J782: [128 141 119 135 179]
J120: [120 130 156 146 112]
J817: [116 116 116 114 132]
J141: [104  69 133 117 135]
J112: [143 138 122 132 133]
J142: [138 119 130 128 136]
J783: [129 129  98 114 119]
J784: [125  97 129 117 130]
J275: [120 131 172 155 116]
J177: [ 84 117 117 117 117]
J539: [129 146 116 143 181]
size: [120 131 172 155]	4
size: [138 119 130 128 136]	5
row of J783	[129 129  98 114 119]
row of J142	[138 119 130 128 136]
row of J782	[128 141 119 135 179]
howmany J177: [116]	0
howmany J817: [116]	3

J275: [109 123 129 165  95  80 116]
J782: [134 165 143 125 101  92 117]
J112: [216 103  92 113  52 112  88]
J141: [216 103  92 113 146 112  88]
J817: [123 170 116 133 133 181 133]
J784: [163 156 140 125 132 111 125]
J142: [ 65 119 135 133  60 143  84]
J783: [ 92 138 160 138 138 152 137]
size: [134 165 143 125 101  92 117]	7
which: [138 138]	J783

J355: [111 142 119  83 231 206  45 218 106 113]
J142: [148  51 134 113  59  51 193  74 155 140]
J112: [115 107 123 128 231 218  24 217  94 103]
J817: [106 176  92  65 159 130 136 168 109 113]
J275: [181 128 182 202  39  59 151  44 171 147]
J784: [146 174 126 127  44  39 205  65 148 134]
J783: [186 137 191 192  44  62 146  44 180 155]
J120: [139 185 125  97  79  65 185  92 148 136]
J539: [178 105 190 209  95 115  90  86 160 141]
J141: [107 176  73  65 159 130 136 167 110 114]
J177: [154  89 164 201 143 156  58 134 128 121]
J782: [ 91 138  81  83 218 190  76 220  78  93]
howmany J142: [74]	1
size: [181 128 182 202  39  59]	6

J817: [101 151 114 170 115 116 188 126  99 120 127 134 161 144 104 135 168  99
 165 152  88 172 115 163 141 155 141 108 177 156 203 100 150 168 140 131
 131 168 174 104  78 144 212 168 121 157 148 144 129  61 115 178 153  90
 143 128 112 115 100 141 119]
J141: [125 199 212  71 212 211 140 206 108 207 201 205  72 203 157 203  85 183
  72  80 191  84  91 188 205 193  77 177  71  78 145 113  80 173 202 207
  82  85  71 176 179  77 112 165 208  74  73  75 207 182 206  72  72 123
  79  82 171  96 133 202 210]
J275: [127 186 210  69 209 207 130 171 118 134 190 194  72 193 152 192  86 180
  70  85 194  84 102 178 196 186  82 170  66  82  86 120 171 167 190 199
  84  87  67 171 187  82  91 162 202  77  69  79 198 134 201  67  74 134
  86  88 163 100 134 189 205]
J142: [237 117 160  78 163 164  10 163 203 170 177 151  91 119 246 152  48 233
  85  81 228  47 160  62 119  65 119 234  71  80  37 220  85  32 143 145
 170  48  72 237 238 111  23  22 165  90 156 120 153 204 181  65 108 224
 103 159 235 201 243 140 164]
J112: [221  86 123 113 125 126  28 123 207 130 135 113 125  88 210 113  87 191
 119 118 189  86 180  50  89  52 149 191 113 117  37 216 121  35 106 109
 185  87 107 195 205 143  40  32 125 125 172 149 115 188 139 100  87 217
 136 178 193 205 221 104 125]
J782: [127 186 210  69 209 207 130 198 118 201 190 194  72 193 152 192  86 180
  70  85 194  84 135 178 196 186  82 170  66  82 123 120  85 167 190 199
  71  87  67 143 156  75  96 158 179  73  60  72 177 174 175  68  69 109
  80  76 136  82 108 171 181]
J539: [231  56  95 141  97  98  25  94 230 101 106  83 154  58 204  83 113 175
 148 148 173 111 209  26  59  29 180 175 132 147  22 234 152  20  76  79
 212 113 134 180 198 174  39  23  97 155 199 180  85 189 112 126 170 234
 167 208 177 227 227  73  97]
howmany J112: [87]	3
howmany J275: [134]	4

J112: [ 93 127 127 134]
J355: [ 66  54 190 157]
J783: [188 127 134 188]
J141: [135 231  80  93]
which: [127 134 188]	J783
howmany J783: [134]	1
size: [66]	1
row of J141	[135 231  80  93]
size: [ 66  54 190]	3

J817: [165 180 148 119  63 174 102 202  75  77 130 109 213 180 104 140  53 129]
J141: [185 182 146 103 163 167 101 217 108  70 152 136 226 172  97 134  78 131]
J783: [142 149 164 119 136 100 160 113 114  92 156  87  99 114 115 120  90  12]
J539: [198 206 126  81 167 163 108 217 101  77 130 109 213 180 104 140  53  19]
J112: [142 149 115 119 136 100  87  87 114  92 156  87  99 114 115 120  90  65]
J142: [109 211 148 119  63 174 102 202  75  85  86 162 196 164  92 126 103 136]
which: [167 163 108 217 101]	J539
which: [165 180 148 119  63 174 102 202  75  77 130 109 213 180 104 140  53 129]	J817
row of J817	[165 180 148 119  63 174 102 202  75  77 130 109 213 180 104 140  53 129]
howmany J112: [87]	3
size: [198 206 126  81 167 163 108 217 101  77 130]	11

J784: [124 121 132 129 125 127 135 137 128 127 122 139 127 126 127 117  99 122
 123 120 128 129 116 127 136 135 132 125 133 131 136 119 114 131 116 130
 123 134 131 137 138 121 132 118 125 116 125 132 124 131 134 123 131 134
 133 135 125 124 123 134 137 123 114]
J141: [124 121 132 129 125 127 135 137 128 127 122 139 127 126 127 117 133 122
 123 120 128 140 116 127 136 135 132 125 133 131 136 119 114 128 116 130
 123 134 131 137 138 121 132 118 125 132 125 132 124 131 134 123 131 134
 133 135 125 124 123 134 137 123 114]
J817: [119 112 128 116 130 123 134 149 196 152  66 123  66 216  80 180  79 105
 228 122 184 208 159 143 171 141 132 190 141 137 156 216  92 168 144 123
 150  80  65  82  79  90  62 205 143 146 156 130  37 168 168  96 123 197
  88  73  66  91 166 168 170  33 127]
which: [136 119 114 131 116 130 123 134 131 137 138]	J784
which: [119 114 128 116 130 123 134]	J141
size: [124 121 132 129 125 127 135 137 128 127 122 139 127 126 127 117  99 122
 123 120 128 129 116 127 136 135 132 125 133 131 136 119 114 131 116 130
 123 134]	38

J120: [ 80 188  92  81 188  80  87 110  78 179 119]
J141: [ 61 182  72 134 182  76  65 121  66  62 132]
J783: [ 61 182  72  63 182  76  65 121  66 169 132]
J177: [ 80 188  92  81 188  80 197 110  78 179 119]
J539: [ 70 194  74  64 192  72  75  74  63 178 125]
row of J539	[ 70 194  74  64 192  72  75  74  63 178 125]
howmany J539: [63]	1
row of J783	[ 61 182  72  63 182  76  65 121  66 169 132]
size: [ 80 188  92  81 188  80 197 110  78]	9

